In the data rows, zero lies at 7.5, halfway between 7 and 8.
Some points, one per row:
c(4, 11, 8, 7, 7, 7, 7, 8, 9, 9, 3, 6, 9, 7, 8, 8, 8, 6, 7, 10, 5, 7, 8, 8,
  6, 9, 8, 9, 6)
c(7, 6, 5, 9, 12, 11, 3, 9, 14, 13, 13, 9, 7, 13, 7, 4, 9, 10, 3, 9, 12, 8, 4, 10,
  6, 5, 7, 10, 7)
c(12, 4, 0, 4, 9, 12, 8, 13, 6, 15, 14, 15, 6, 14, 5, 2, 3, 7, 5, 7, 2, 11, 5, 10,
  4, 7, 5, 9, 12)
c(8, 4, 5, 10, 8, 11, 6, 9, 11, 11, 12, 10, 9, 9, 6, 4, 9, 7, 5, 9, 7, 8, 7, 10,
  3, 9, 5, 8, 9)
c(7, 9, 8, 8, 5, 5, 8, 7, 5, 6, 3, 5, 9, 3, 8, 12, 7, 7, 12, 5, 9, 8, 8, 5,
  12, 10, 7, 5, 6)
c(4, 11, 12, 9, 7, 7, 7, 2, 5, 2, 2, 2, 7, 3, 10, 13, 8, 5, 10, 6, 8, 6, 9, 8,
  14, 6, 4, 3, 7)
c(9, 5, 5, 8, 11, 8, 8, 7, 9, 8, 10, 10, 3, 7, 5, 3, 9, 11, 5, 10, 11, 7, 5, 8,
  5, 6, 10, 8, 6)
c(9, 13, 13, 9, 6, 3, 6, 4, 10, 5, 2, 6, 10, 0, 11, 11, 10, 6, 7, 5, 9, 6, 12, 4,
  7, 14, 9, 7, 4)
c(8, 8, 7, 5, 8, 12, 4, 9, 6, 9, 14, 6, 8, 12, 7, 5, 7, 11, 7, 6, 10, 10, 5, 7,
  10, 5, 10, 8, 7)
c(8, 7, 13, 8, 9, 4, 7, 5, 9, 8, 7, 5, 8, 5, 10, 14, 7, 12, 9, 5, 10, 8, 11, 6,
  10, 9, 11, 8, 5)
c(8, 4, 2, 4, 11, 12, 6, 10, 5, 11, 15, 9, 4, 11, 2, 3, 6, 3, 6, 7, 4, 11, 2, 10,
  3, 9, 8, 8, 12)
c(6, 5, 4, 8, 10, 8, 5, 8, 10, 7, 13, 7, 4, 6, 5, 7, 7, 6, 8, 9, 11, 10, 6, 9,
  6, 8, 8, 7, 10)
c(9, 14, 9, 12, 2, 7, 6, 4, 9, 8, 1, 6, 7, 0, 12, 9, 10, 6, 10, 4, 9, 8, 12, 2,
  9, 11, 10, 6, 5)
c(6, 7, 8, 7, 9, 9, 8, 7, 11, 4, 7, 5, 9, 7, 11, 9, 10, 15, 9, 9, 12, 5, 6, 6,
  11, 5, 10, 10, 6)
c(8, 14, 13, 8, 3, 6, 3, 4, 8, 3, 2, 7, 11, 4, 12, 9, 7, 3, 10, 5, 6, 6, 13, 9,
  11, 6, 6, 4, 6)
c(6, 11, 9, 9, 10, 8, 7, 6, 8, 11, 5, 7, 8, 7, 11, 11, 10, 9, 5, 12, 10, 4, 8, 9,
  7, 4, 8, 6, 4)
c(7, 9, 8, 5, 8, 4, 7, 5, 10, 6, 4, 7, 10, 9, 9, 3, 8, 5, 7, 9, 8, 7, 8, 12,
  10, 6, 7, 9, 7)
c(6, 10, 15, 8, 5, 6, 9, 5, 8, 3, 5, 5, 5, 4, 10, 8, 10, 7, 10, 6, 10, 8, 14, 7,
  8, 7, 6, 6, 8)
c(8, 10, 6, 9, 4, 8, 8, 6, 10, 10, 4, 10, 9, 4, 11, 10, 8, 5, 11, 6, 6, 9, 11, 4,
  9, 10, 5, 8, 7)
c(9, 1, 6, 6, 12, 9, 8, 10, 8, 11, 14, 10, 6, 13, 5, 5, 8, 8, 3, 12, 7, 8, 5, 10,
  4, 6, 6, 8, 10)
c(10, 2, 1, 6, 8, 10, 9, 10, 7, 14, 12, 12, 4, 8, 2, 5, 9, 6, 7, 11, 8, 10, 3, 8,
  1, 11, 11, 10, 11)
c(6, 5, 7, 5, 9, 7, 9, 11, 7, 6, 13, 7, 4, 10, 6, 7, 8, 11, 5, 10, 12, 9, 6, 8,
  4, 3, 10, 10, 5)
c(6, 11, 12, 10, 6, 5, 7, 6, 7, 3, 1, 5, 7, 4, 10, 7, 7, 3, 9, 6, 6, 4, 11, 6,
  9, 8, 7, 6, 7)
c(8, 5, 2, 5, 9, 10, 8, 10, 9, 11, 12, 14, 7, 12, 6, 3, 8, 6, 5, 8, 6, 12, 4, 9,
  2, 9, 11, 11, 8)
c(6, 13, 12, 8, 4, 4, 7, 2, 9, 0, 0, 5, 7, 0, 11, 8, 9, 5, 10, 9, 8, 6, 10, 8,
  9, 8, 8, 7, 6)
Then 16 other points, each followed by its number:
c(7, 10, 7, 8, 2, 11, 6, 7, 8, 6, 3, 6, 10, 3, 13, 6, 6, 3, 11, 7, 6, 7, 9, 6,
  11, 8, 6, 5, 10) 0
c(8, 9, 5, 8, 5, 8, 7, 8, 9, 6, 7, 4, 3, 9, 9, 10, 5, 7, 9, 6, 6, 5, 7, 5,
  12, 3, 9, 4, 11) 1
c(11, 4, 3, 6, 9, 6, 7, 9, 7, 14, 12, 11, 6, 11, 5, 5, 6, 11, 5, 8, 8, 12, 3, 10,
  4, 11, 9, 10, 8) 2
c(7, 9, 11, 6, 4, 6, 9, 5, 6, 6, 3, 5, 7, 2, 9, 12, 9, 5, 13, 8, 8, 7, 6, 4,
  12, 9, 6, 5, 8) 3
c(9, 14, 9, 10, 4, 3, 7, 6, 9, 6, 1, 8, 8, 2, 13, 12, 7, 4, 8, 4, 7, 7, 11, 3,
  8, 10, 9, 8, 6) 4
c(10, 8, 3, 8, 9, 10, 9, 6, 7, 10, 10, 6, 5, 7, 4, 8, 8, 12, 9, 6, 9, 6, 4, 6,
  8, 8, 6, 7, 8) 5
c(5, 9, 10, 8, 3, 10, 5, 7, 6, 5, 2, 7, 9, 4, 9, 6, 7, 3, 11, 8, 7, 5, 9, 8,
  12, 6, 5, 8, 6) 6
c(10, 3, 6, 6, 12, 8, 10, 9, 9, 11, 15, 9, 5, 12, 5, 4, 7, 12, 2, 7, 7, 9, 5, 7,
  5, 6, 12, 10, 8) 7
c(9, 13, 9, 6, 4, 5, 7, 9, 5, 4, 3, 6, 7, 5, 12, 8, 3, 4, 10, 5, 5, 8, 9, 5,
  11, 9, 6, 6, 8) 8
c(8, 8, 5, 9, 6, 13, 9, 10, 5, 5, 13, 8, 3, 7, 5, 9, 9, 11, 7, 7, 7, 6, 4, 8,
  9, 5, 7, 4, 9) 9
c(5, 14, 10, 9, 3, 10, 5, 10, 6, 8, 3, 10, 10, 4, 12, 6, 6, 0, 9, 5, 5, 8, 9, 7,
  11, 9, 5, 8, 7) 10
c(7, 9, 10, 12, 4, 7, 7, 5, 8, 5, 2, 6, 9, 3, 10, 7, 9, 7, 8, 8, 12, 6, 11, 4,
  8, 6, 9, 7, 3) 11
c(10, 1, 5, 7, 10, 8, 10, 12, 7, 14, 12, 12, 7, 11, 0, 8, 8, 9, 5, 6, 8, 12, 2, 10,
  7, 7, 6, 9, 9) 12
c(5, 4, 11, 6, 9, 10, 11, 6, 6, 8, 13, 5, 6, 15, 4, 9, 6, 12, 3, 9, 6, 7, 8, 13,
  6, 4, 7, 10, 8) 13
c(14, 4, 3, 4, 9, 10, 8, 7, 6, 13, 14, 12, 3, 5, 0, 5, 10, 6, 6, 8, 5, 12, 2, 7,
  4, 14, 11, 8, 11) 14
c(7, 12, 10, 8, 5, 6, 7, 8, 8, 0, 3, 4, 4, 1, 10, 12, 10, 7, 11, 5, 10, 5, 8, 5,
  10, 10, 12, 5, 1) 15
Which of these numbered points is nearest to each point below, looking only along the 4 directions in which the first points spread most? Its number follows each.
c(6, 8, 11, 10, 8, 5, 9, 5, 9, 6, 1, 7, 7, 5, 10, 9, 9, 7, 6, 8, 9, 5, 12, 6,
  9, 8, 11, 9, 5) > 11
c(8, 14, 11, 8, 1, 5, 9, 6, 7, 5, 2, 10, 13, 5, 10, 9, 7, 0, 8, 6, 5, 5, 11, 7,
  8, 9, 2, 5, 8) > 10
c(12, 13, 13, 9, 4, 5, 7, 4, 8, 5, 6, 9, 10, 5, 8, 12, 6, 5, 6, 1, 5, 8, 14, 2,
  8, 12, 10, 6, 3) > 4
c(9, 11, 9, 8, 6, 6, 7, 7, 9, 2, 4, 8, 10, 6, 8, 10, 7, 9, 8, 5, 10, 7, 8, 7,
  10, 8, 10, 8, 6) > 11
c(8, 5, 3, 8, 10, 12, 6, 11, 7, 15, 11, 13, 7, 10, 4, 5, 10, 7, 3, 10, 9, 10, 4, 10,
  2, 8, 11, 9, 6) > 2
c(8, 9, 7, 3, 6, 4, 10, 8, 6, 6, 7, 5, 7, 7, 8, 8, 8, 6, 11, 6, 8, 10, 6, 6,
  9, 6, 6, 6, 10) > 1
c(12, 2, 1, 4, 9, 9, 7, 13, 6, 14, 12, 15, 8, 12, 1, 0, 5, 3, 5, 12, 4, 13, 6, 10,
  0, 14, 7, 9, 8) > 14
c(4, 11, 8, 8, 4, 6, 4, 5, 8, 5, 2, 4, 7, 0, 7, 6, 8, 1, 10, 5, 10, 7, 10, 7,
  10, 9, 7, 5, 7) > 8
c(8, 14, 8, 7, 4, 6, 9, 5, 5, 6, 4, 5, 7, 5, 8, 10, 7, 8, 10, 2, 7, 3, 7, 2,
  12, 7, 6, 2, 8) > 3
c(7, 11, 7, 10, 4, 9, 9, 6, 7, 4, 0, 6, 5, 0, 10, 10, 7, 3, 10, 9, 8, 6, 7, 4,
  10, 12, 7, 7, 4) > 4
c(9, 6, 7, 6, 10, 7, 13, 7, 7, 10, 15, 6, 4, 10, 4, 9, 10, 11, 7, 7, 9, 9, 6, 9,
  9, 8, 6, 6, 9) > 9
c(5, 7, 12, 8, 6, 7, 4, 4, 6, 1, 5, 8, 10, 2, 8, 6, 8, 0, 10, 5, 7, 8, 10, 8,
  10, 5, 7, 5, 5) > 6
c(10, 11, 8, 8, 1, 11, 9, 6, 4, 5, 9, 9, 6, 0, 7, 11, 9, 3, 12, 5, 6, 7, 7, 5,
  9, 10, 4, 3, 9) > 8
c(5, 13, 12, 8, 3, 8, 8, 5, 6, 3, 3, 8, 8, 2, 11, 9, 5, 0, 9, 6, 7, 6, 12, 7,
  11, 7, 7, 4, 8) > 8
c(5, 6, 10, 4, 9, 6, 5, 10, 5, 4, 6, 4, 7, 8, 7, 5, 5, 5, 10, 5, 8, 6, 7, 8,
  10, 6, 7, 5, 9) > 1
c(4, 11, 10, 8, 4, 5, 7, 6, 4, 5, 0, 3, 9, 0, 8, 6, 10, 0, 11, 7, 8, 8, 8, 7,
  9, 9, 6, 4, 4) > 8
c(12, 8, 8, 6, 9, 11, 8, 9, 5, 8, 15, 10, 6, 14, 5, 7, 6, 10, 6, 6, 4, 11, 7, 7,
  10, 6, 9, 10, 6) > 9
c(8, 2, 5, 9, 11, 7, 9, 10, 8, 10, 10, 6, 8, 15, 5, 8, 8, 15, 7, 9, 10, 8, 2, 8,
  6, 7, 12, 12, 9) > 7
c(8, 6, 10, 7, 5, 8, 10, 6, 3, 6, 9, 6, 11, 9, 6, 8, 6, 10, 8, 6, 9, 5, 8, 7,
  9, 7, 6, 7, 9) > 1
c(6, 10, 12, 7, 5, 4, 5, 8, 8, 6, 2, 6, 9, 3, 11, 3, 7, 0, 10, 7, 8, 9, 8, 9,
  9, 13, 6, 7, 6) > 0
c(12, 7, 9, 7, 7, 6, 10, 8, 8, 11, 13, 7, 9, 10, 8, 12, 9, 15, 5, 3, 7, 7, 10, 5,
  7, 6, 8, 9, 6) > 5
c(6, 9, 8, 8, 9, 7, 9, 9, 7, 9, 9, 8, 9, 11, 5, 8, 8, 11, 4, 5, 4, 8, 8, 7,
  9, 8, 10, 8, 9) > 5
c(7, 10, 12, 9, 4, 4, 6, 6, 7, 6, 3, 9, 12, 4, 8, 8, 5, 3, 9, 7, 4, 9, 12, 8,
  8, 10, 3, 7, 7) > 10
c(5, 6, 11, 9, 4, 5, 10, 6, 5, 5, 6, 4, 5, 5, 8, 10, 9, 11, 10, 8, 6, 5, 8, 8,
  8, 3, 6, 8, 5) > 1
c(6, 11, 10, 7, 6, 12, 4, 7, 4, 7, 7, 5, 4, 0, 8, 9, 12, 4, 10, 3, 9, 7, 9, 6,
  9, 8, 9, 4, 5) > 3
c(8, 4, 6, 8, 13, 7, 7, 9, 8, 15, 10, 13, 11, 13, 7, 1, 8, 3, 3, 8, 4, 11, 10, 10,
  3, 14, 9, 9, 10) > 2
c(7, 0, 2, 6, 12, 10, 10, 12, 5, 13, 13, 9, 5, 12, 1, 4, 9, 5, 8, 14, 6, 9, 1, 13,
  4, 8, 2, 7, 13) > 12
c(5, 11, 13, 10, 10, 11, 7, 7, 8, 4, 6, 4, 9, 5, 10, 11, 5, 3, 9, 6, 8, 4, 9, 7,
  13, 5, 2, 4, 9) > 6
c(8, 12, 9, 8, 6, 6, 8, 7, 9, 3, 2, 7, 4, 1, 11, 10, 7, 5, 11, 7, 7, 6, 10, 6,
  8, 8, 8, 8, 8) > 3
c(8, 11, 7, 9, 11, 10, 5, 8, 9, 9, 10, 11, 6, 13, 8, 3, 6, 9, 2, 8, 7, 9, 8, 12,
  9, 5, 6, 9, 11) > 13
c(9, 2, 3, 2, 9, 9, 7, 11, 6, 14, 15, 13, 7, 15, 2, 3, 7, 6, 7, 8, 7, 11, 5, 11,
  2, 7, 6, 8, 12) > 12
c(9, 3, 6, 6, 10, 10, 9, 12, 10, 8, 15, 8, 6, 12, 4, 6, 8, 12, 6, 10, 10, 7, 3, 10,
  6, 4, 8, 9, 9) > 7
c(10, 4, 4, 9, 13, 7, 7, 6, 8, 15, 12, 13, 9, 14, 3, 5, 7, 9, 1, 9, 4, 9, 6, 11,
  2, 12, 9, 11, 7) > 2
c(4, 10, 10, 11, 4, 6, 7, 4, 6, 6, 4, 4, 8, 3, 9, 11, 8, 4, 9, 6, 6, 7, 12, 5,
  10, 8, 8, 5, 5) > 3
c(14, 1, 2, 2, 10, 7, 6, 8, 6, 12, 15, 10, 5, 13, 0, 3, 8, 10, 3, 8, 8, 10, 1, 9,
  1, 11, 11, 9, 12) > 12
